In the data rows, the value 128 means zero.
Every row has a hidden score. How much higher is the second row's score than the first row's in each pair? 20 means about the same, 40 much higher and 0 much lower. The score is a weighted sum of the row's numbers plus the product of two more (or one squared), each taken from its middle value.
[ 79 144 163  74 144 150 123 124 113 155  71  65  87]
[ 63  84 159 166 133 117 115 111 135  99 155 115  84] >> 17
[145 139 129 109 124 101 174  95 121  97 116 185 111]
[151 116  97  64 156 146 110 163 124 144 245  78 185] >> 36
[199 162  88 149 117 134 159 144 138 158 151 128 164]
[113 102 160 182 137 112 107  74 104 125 119 159  50] >> 14
[122 105  66 165 101 109 123 155 123  96 144 127 153]
[146 149 137 123 130 124 130  68 129 179 138 165 120] >> 23
[ 81 144 114  87 128  97 153 127 160  76 117 139  92]
[141 131 124 137 128 127 140 128 105 123 183 105 145] >> 18
[205 143 143 123 106 117 160 160 145 114 135 206 134]
[140 120 149 111 103 128 143 135 112 172 166 103 147] >> 16
[ 95 117  85 193 100 116 121 100 135  89 118 115  94]
[141 150 135 141  75 133 123 116 161 148 196 128 128] >> 23
[110 112 123 155 138 141 156  86 149 106 144  77 146]
[149 178 148  71 164 108 186 145 146 120 163 148 156] >> 28
[ 48  94 145  92 183 143 124 173 124 102  52 126 114]
[202 170 137 116  89 130 159 129 145 185 166 157 155] >> 29
[ 44 101 135 153 145 117 141 118 145 123  87  97 101]
[131 175 131 137  97 110 129  70 144 141 181 113 117] >> 27
[125 162 142 179  61 135 133  83  95 162 169 103 123]
[ 86 138 155  86 188 149 169 131 110 117  54 123 123] >> 16
[171  86 184 144 134 159  86 115 158 167 142 154 109]
[162 102 182 145 112 150  60 110 111 212 184  44 176] >> 27
[129 101 166  90 170 132  79 106 108 209 119 100 136]
[ 69  80 180 119 166 109 125 161 173  90  84 128  73] >> 18
[ 74 132 178  92 170 121 134 107 122  95  74  78  76]
[124 148 110 149 121 151 160 159 126 149 143 170 144] >> 18
[ 77 144 174 108 172 109 147 132 116  90 100 101  47]
[167 141 113 116 155 121 176  97 119 190 114 212 118] >> 28
[188 172 140  60 105 122 199 121 134 169 101 231 145]
[126 172  82 148 109 113 212  68 117  96 118 147 116] >> 16
[148  75 154 122 202 200 100 150 132 222 133  80 167]
[109 148 146  95 201  64 183 136 137 111 102 181 129] >> 27
[125 146   0 150 131 186 185 173 178  22 176  11 212]
[100  82 109 152 143 110  66 124 116 136 111 111 163] >> 17
[178 132  84 132 105 107 140 106 112 156 175 159 175]
[148 138 109 126 120 145 194 109 173 105 136 136 115] >> 13
[180 170  44 126  61 145 184  89  98  95 157 128 203]
[149 122 115 172 109  88  86 134 113 161 136 134 161] >> 20
[132 141 140 103  97 114 197 157 149 113 138 161 121]
[120 138 133 141 174 170 173 101 181 215 146 138 159] >> 19
[108 182 162  32 137 146 162 135 100 138 108 118 103]
[ 59  87  90  82 149 126 108 188  90  93  70  66 134] >> 18
[132 121 119  73 117 180 114 128 110 166 153  40 153]
[111 170 161 149 116 189 123 156 120 118 129 129 168] >> 28
[150 184 127 136  66 136 170 140  95 118 148 174 105]
[118 146 116 177  86 106 140 108 143  95 110 171  94] >> 19
[115  98 184 120 145  86  45 131 153  94 123 101  58]
[100 171 128 129 124 138 158  96 154  89 100 180  74] >> 11
[134 123 157 130 127 126  69 137 125 177 128 141 122]
[140 156 113 130  91 140 146 111 104 130 192 119 139] >> 18
[ 86  82 118 173 121 111  73 128 120 140 114 111 159]
[165 154 119 144  87  55 152 151 143 161 133 153 189] >> 30
[ 60 115  49 136 155  98 169 152 139  18 106  45 122]
[104  87 151 125 150 166  51 135 129 122 105  78 188] >> 24
[ 45 117 161  76 124 161 138 139 138 124  76  38 107]
[188 158  97  85 105 129 178 142 123 120 196 162 144] >> 37
[ 22 135 155  89 234 130 164 165 154 118  46  63 132]
[ 97 145  29 131 139 125 180 148 128  63  41 114  94] >> 35
[106 120 156 130 101 167 129 108 109 199 164  64 126]
[ 71 117 197  92 164 147  88 112 123  95  71 132  73] >> 24
[155 223 155  76 166 141 188  92 164 197 136 154 173]
[148 141  16 164 104  95 134 173 134  75 177 122 218] >> 20
[146 105 137 123 132  93 199 108 126 105 103 165 104]
[144 132 100 175  96  71 134 166 130 106  80 168  90] >> 27
[158 138 136  68 118 132 188 130 154 180 167 120 185]
[118 156 142 104 162 188 152 125 139 192 102 104 142] >> 17
[176 153 111 122 112 118 197 148 123 159 145 142 135]
[103 157 134 140 114 131 132 114 107  96 144 123  44] >> 16
[133 127 121 131 120 172 108 138 141 124 157 124 121]
[154 136  66 141 132 148 171  89 169 123 156 161 158] >> 28
[ 94 100 123 180 113 100 136 138 106  96  80 150  90]
[146 117 108 171  53 159 126  93 107 148 167 119 152] >> 16
[176 116 101 160  55 150 122 120 149  74 180 177 159]
[108 122 146 108 126 136 110 113  95 169 107 137 178] >> 23
[174 175 141  88 134 113 208 118 140 141 151 164 127]
[ 56 130 180  88 200 173 100 128 101 144  57 108  87] >> 14
[ 89 125 213  83 166 115 100 159 131 163  66 100 120]
[169 144 140  81 110 175 162  67 114 204 174 117 179] >> 11
[146 170  88 134 140  99 199 116 138 145 113 171 138]
[108 113 146 128 126 167  90 134 111 187 125 131 147] >> 12
[166 164 107 105 128 114 165 114 124 139 121 133 155]
[124 145 163 197 169  57 145 104 113 154 107 147  83] >> 34
[180 122 140 102 130 154  72 139 114 149 206 109 161]
[ 96 177 174 117 104 142 150 110 122 132 175  89  87] >> 19
[ 60 119  88 217  94  82 136 104 138  85  93 100  56]
[191 190 144  33 115 132 230 137 151 153 137 178 138] >> 31
[216 160 167  94 129 139 201 123 167 130 128 206 136]
[131  91 128 141 178 129 149 141 121 138 141 153  88] >> 19
[122 111 148 127 133 110  86 160 100 137 138  96 166]
[137 127 191  73 150 191 128 103 112 157  92  36 143] >> 11
[111 111 122 147 123  94  97 156 115  44 115 119  77]
[105 103 140  63 152 154 160 127 118  85 127  83 121] >> 15
[ 79 139 193  58 149 117 143 115 141 104 103  79  82]
[ 90  92 136 129 151 167  84 137 120 145 152 130  99] >> 18
[ 74 142 112  83 146 185 136 123  96  54  75 117  69]
[200 138 108 108 104 114 164 126 168 191 136 170 191] >> 24
[176 178 138  89  89 141 166 135 145 158 124 145 160]
[113 117 186 149 135  95 131 112 133 139  67 196  89] >> 27
[124  81  80 186 117  95 102 203  93 109 148  87 162]
[130  96 164 132 114 137  96 136 131 118 211  63 104] >> 17
[167  83 179 151 115  98 119 117 147 132 173 173 109]
[105 104  85 151 114 103  80 146  81 115 127 125 152] >> 18
[156 125  84 138  78  92 139 101 125 113 138 124 192]
[ 83 154 128 196  97 114 124  50 164 160 120 102 114] >> 20
[126 128 111 140 135 118 205  81 120  75 156 122 120]
[114 106 131 106 147 217  47 131  98 124 161  71 164] >> 20
[ 63 114 176  92 141 150 148 125 175  76  83  94  41]
[154  83 129 152  87 110  68 174 107 116 202  85  82] >> 28
[118 209 124  68 112 145 189 145 151 114 135 151 127]
[160 125 195 128 138 142  74 139 192 135 118 190  59] >> 21
[140 169 121 150  95  95 153 139 115 119 103 177 119]
[ 45 126 153  76 252 107 165 161 176 110  45 147 149] >> 16
[137 113 117 185  96  90 102  81 102 143 172 135 144]
[ 98 112 101 119 122 133 110 107 121  90 143  80 166] >> 16
[ 88 160 212  79 163 159 108 110 111 171 106  64  90]
[123 106  93 197 130 129 145 160 138  98 126 114 144] >> 16
[128 141 188  79 134 162 141 118  81 179 136 111 133]
[196 197 110  99  63 147 193 141 135 161 138 175 155] >> 27
[ 88  94  56 172 106 110 162 131 121  12 107 157  95]
[ 98 175  35 167  68  80 162 181 156  98 118  94 174] >> 29
[ 46 155 104 171 136 139 155  96 161  94 112 117 183]
[202 182  80 170  42 141 115 107 119 125 199 154 160] >> 22
[ 92 112 134 161 114 113  95 177 131  92  76 101  93]
[167 168  82 138 127  82 206  95 155 110 122 181 107] >> 22
[ 77 181 140 107 146 119 133 113 117 124  74 136 133]
[ 80  94  69 104 147 161 117 189  90  79 141 161 126] >> 23
[151 109 113 242  80 120  75  37  79  83 144  63  59]
[ 59 128 155 108 139 151 126 170 133 109  66 114  87] >> 17
[124 124 156 135 139  98 149 193 146 113  83 153  52]
[116 173 160 137  96 136 171 119 117 110 154 131  80] >> 18
[185 132 103 156 107  53 132 138 134 166 149 109 171]
[155 105  81 154  72  68 160 128 151 124 127 165 179] >> 12
[ 58 129 149 118 178 153 131 101 128 155  85  71  97]
[134 102 179 124 153 150  79  94 115 220 138 109 146] >> 22
[ 68 158  94 119 132 121 138 126 166 128  31 119 178]
[171 117 159 123 133  99 107 162 144 165 144 153 113] >> 25
[121 149  63 171  88 104 136 144 120   8 106 116  96]
[107 103 131 102 187 124  80  97 113 138 142  54 178] >> 19
[ 59 125 255  61 177 133 159 122  89 206  56 115  69]
[155 133 160 135 165  80 122 103 141 149 149 164 127] >> 25
[178  79 153 152 112 106  90 133 129 108 187 147 102]
[ 74 133 155 117 191  99 122  71 176 102  84  77 117] >> 22
[ 85 111 149 152 156 116  86 137  99 112  60  93  94]
[165 142 102 149  87 146 136 154 111 137 149 179 163] >> 14
[165 147  50 136 128 123 163 132 142 137 167 143 178]
[ 57 156 185 144 149 169 107 144 131 101 124 105  72] >> 17
[186 134 163  85 129 112 186 118 127 135 115 251 132]
[119  70 131 117 135 140  92 174  74 186 101 133 164] >> 19
[165 142 136  96 125  66 135 156 132 123 141 191  97]
[126 108 121 147 105 134  97 132 114 135 116  85 189] >> 16
[109 111 123 164  83 132 111 151 117  64  92 118 113]
[112 114 170  34 152 132 119 166 109 161  72 151 103] >> 21
[132  98 120 166 100  98  95 136  95 140  94 142 139]
[ 73  99 192 137 208 114 117 124  93 117  73  81 112] >> 34
[107 121 124 137 137 142 111  86 137 156 146  94 154]
[148 161 134 168  96 116 170  92 145 125 129 184 109] >> 23
[148 122 123 102 113 153  84 131 103 140 131 109 148]
[117 115 130 154 159  92 140 152 106  28 146 166  72] >> 22
[116 123 145  79 155 167 175 162 120  72  76 131  84]
[152 146  82 141 137  92 163 134 160 103 151  99 172] >> 27
[158 145  50 147 101 112 148 187 169  67 119 125 171]
[115  96 138 110 215 151  62 142 139 157 133  81 179] >> 18
[131 139  88 161 126 131 100 153 109 132 119 151 173]
[ 70 120 151 107 138 117 119 174  88  74  67  65  93] >> 21
[162 153 101 171  66 107 136 128 117 177 139 169 168]
[160 144 145 157 151 104 127 119 139 106 106 135 100] >> 26
[107 140  86 134  73  71 130 168 126 102 108 162 136]
[125 161 157 134  20 144 180 100 115 174 164  57 166] >> 17
[127  82 124 108 159 134  67 129 117 181 118 101 166]
[103 111 157 130  88 118 142 175 125  81 162 101  82] >> 18
[121 130 120 156 153 141 151 123 145 138 143 113 150]
[204 122 151  87 111 108 116 152 129 161 146 180 122] >> 26
[115  96 162 107 179 148 121  82 135 180 112 103 130]
[149 100  70 124 105 130 125 152  84  84 175 154 156] >> 27
[ 49 157 108  83 133  94  90 143 129  83  53  71 109]
[ 94  90 134 235 151 133 163 134 171 177 141 166 118] >> 15
[161 126 169 133  78 171 127 105 120 163 180 121 113]
[ 87  82  89 168 155 111 115 139 129  55 118  70 125] >> 20
[ 91 100 112  95 143  90 120 172 123 128  94 123 161]
[149 151  77 124 128 125 179 149 153  92 115 136 170] >> 20
[127 112  88 150 119 115  92 139 127 101 131 123 136]
[ 98  96 130  61 212 171 127 182 134 143  84 123 167] >> 18
[155 100 173 144 133 169  56 128  89 188 197 112 190]
[165  81 145  92 101 162 241   0 239  55 186 183 162] >> 1
[ 88 156 145 151 138 135 121 109 110 114  91 101  93]
[164 138  74  92 160 164  93 116 156 158 126 181 160] >> 36
